In the rows, 128 means zero.
Named turns come first, each shown by rows before and after it. Which turns, in which order, take the first row of each pair that follows to the second? Write the first one first, as in the answered first pair.
puz:
[120 140 141 131 131 120 123 104 106 117  98 140 120 127 140 149 146 120
 123 141 145 134 131 107 157 144 142 135 101 126 121 140 149 114 151 138] => [123 162 144 130 138 106 138 112 119 115 111 111 133 137 129 147 125 109
 117 103 143 129 148 114 150 120 133 110 116 115 116 124 153 128 140 118]
[127 152 132 128 131 126 134 119 140 147 127 100 141 135 135 141 119 131
 125 106 121 141 141 137 119  98 138 113 150 133 128 116 137 142 102 129] => [142 130 116 124 122 142 120 134 135 155 134 110 138 131 136 140 125 138
 134 130 104 145 131 135 111 102 126 124 161 124 137 120 116 147 104 134]
[107 122 142 148 130 154 101  98 137 122  90 168 107 109 151 118 142 143
 147 174 131 134  92 130 153 144 152 167 113 131 134 151 122 100 140 131] => [ 86 163 167 153 143 122 137  80 147 112  86 132 120 128 141 124 119 130
 133 118 150 128 115 136 164 118 164 138  96 131 127 138 154 100 132 117]
[149 128  96 124  78 133 126 126  87 160 129 153 185 119 119 143 119 129
 122 124  88 114 152 106  94 144 117 114 207 119 136 117 120 160 102 140] => [143 120 105 128  83 146 109  99  77 156 113 181 174 103 131 144 131 139
 128 162 107 123 132  98 107 164 136 140 176 134 145 134 129 137 114 162]
keb:
[117 153 149 118 124  93 144 128 144  81 138 135 116 127 138 112 119 101
  81 100 152 102  96 143 142 150 115 114 108 134 104 101 143 144 157  87] => [121 166 154 117 119  91 161 115 125 106 131 126 127 134 128 118 112 116
  72  95 143 119 115 140 138 149 121  89  96 148 100 109 160 149 141 110]
[127  87 160 104 103 163 116 158 152 196 139 129 110  98 100 152 120 140
 143  94  88 133  87 100  90 149  88 140 186 117  90 118  80 125 113 144] => [128  91 162 104 103 158 123 160 157 192 145 115 110 104  94 151 117 132
 141  80  90 127  96 105  84 147  85 135 191 116  84 108  81 129 114 137]
[173 154 132 124 111 116 155  75 108 186  64 181 112 123 116 143 130 153
 126 147 138 173 118 158 163 155 106 119 104 134 103 106 131  90 165 160] => [174 141 130 119 118 118 136  86 129 160  69 200 100 112 128 137 140 138
 136 153 145 161  94 157 172 159  98 143 118 116 105  98 107  83 185 145]
[106 138 156 132 143 115 131  74 124 100  78 158 116 110 148 126 147 111
 136 165 181 127 127 128 168 168 163 164  66 141 136 144 156  68 161 137] => [106 143 153 134 154 110 131  91 152  72  86 152 113 107 147 124 141  90
 138 138 185 108 122 136 171 156 153 168  81 122 131 127 146  69 170 109]
Fudek:
[118 113 120 130 118 121 140 158 143  93 130 135 121 138 134 152 152 116
 127 113 112 154 124 106 117 144 101 137 145 107 134 114  66 116 152 117] => [104 125 148 136 138 110 144 135 159  79 122 133 120 134 138 150 145 107
 122  96 140 143 117 118 137 141 122 146 132 116 132 107  83  97 148 106]
[148 127 125 115 141 110  70 122  91 167 171 157 129 127 128 136 110 163
 159 200 125 157 107  85  60 168 144 149 122 124 161 143 121 142 113 227] => [161 132 125 110 151  99  67 166 150 147 200 129 139 127 117 124  97 143
 158 138 111 130  92 111  53 122 119 152 191  85 153 109  83 165  92 175]
[150  89 149 135 137 149  83 121 152 108 121 181 118  98 156 133 147 141
 125 187 129 123  69 161 138 132 129 168 147 138 141 122  90  99 124 162] => [154  91 145 132 138 149  86 125 156 106 129 179 120 102 154 131 145 137
 124 178 128 120  68 165 134 130 125 166 158 133 140 120  85 103 122 153]
[137 131 121 125 131 124 134 130 122 135 135 110 129 129 114 133 117 138
 121 116 113 125 131 127 118 127 128 126 142 144 136 129 139 131 102 114] => [129 135 128 128 134 122 135 119 125 132 136 114 129 127 118 135 119 138
 123 115 119 123 129 129 125 128 132 127 132 145 132 127 143 123 101 121]

Between the rows of a pair lie two turns.
[115 168 119 158 129 123 175  95  97 169 129  92 138 126 111 129  95 140
 130  86 132 150 187 103 160 132 107  76 114 123 121 137 185 106 117 131] => [136 126  99 157 113 156 144 111  67 188 133 136 123 116 119 130 121 164
 141 161 110 166 169  93 141 163  95 104 119 133 136 162 158 106 128 169]
Fudek then keb
[142 111 106 118 117 136 101 145 131 131 148 135 120 135 118 125 127 134
 129 132  99 113 122 134 115 119 108 138 174 108 141 122 107 138 128 122] => [133 124 135 121 134 123 102 128 155 119 144 138 124 126 127 121 116 122
 123 109 126 103 114 153 136 112 130 148 168 112 137 108 119 119 119 110]
Fudek then puz
[151  76 121 129 112 131 117 163  93 135 157 118 138 174  83 105 139 141
 109 147  90 112 150 107 105 132 103  89 161 149  97  98 108 144 120 102] => [117 113 185 138 139 109 132  85 108 116 121 126 141 161 102 106 127 134
 102 125 155 109 145 125 155 134 166 102  96 178  97 100 171 100 116 104]
Fudek then Fudek
[121  83  98 179 146 139 102 185 120 125 112 106  92 116 139 111 141  79
 147 171 100 137 123 103 122 144  57 145 133 136 157 122 118  83 183 106] => [ 96 111 151 188 170 114 113 134 154 102  92 102 101 105 154 108 128  66
 142 137 148 120 119 127 159 133 101 153 104 144 154 110 151  55 171  95]
Fudek then Fudek
[133 139 136 138 127 103 138 140 146 135 144 101 152 149 125 131 108 143
 112  90 111 125 130 145 109  97 132 107 156 136 125 124 122 152  96 117] => [128 134 129 141 116 116 141 115 100 152 120 118 144 148 132 140 121 167
 117 139 115 149 145 122 120 132 147 106 108 158 134 151 148 139 112 161]
Fudek then Fudek
[104 182 140 124 103 111 125  95 130 132 140 121 132 129 119 127  89 143
 110  92 120 140 102 127 134 110 170 117 135 152 104  97 140 129 121 121] => [121 157 104 122  80 128 121 124  91 152 146 126 130 136 108 131 101 161
 116 133  89 158 114 109 110 129 142 107 144 145 109 108 118 153 131 140]
Fudek then Fudek
[134 119 103 118 119 110 141 176 144 124 143  91 128 148 114 103 132 116
 111  89 126 107 150 102 109 114 103 105 151 100 138 121 103 159 141  92] => [107 131 126 126 124 111 150 109 100 127  98 113 123 139 126 118 138 133
 113 135 166 136 160  90 140 152 148 112  66 141 146 148 164 120 155 135]
Fudek then Fudek
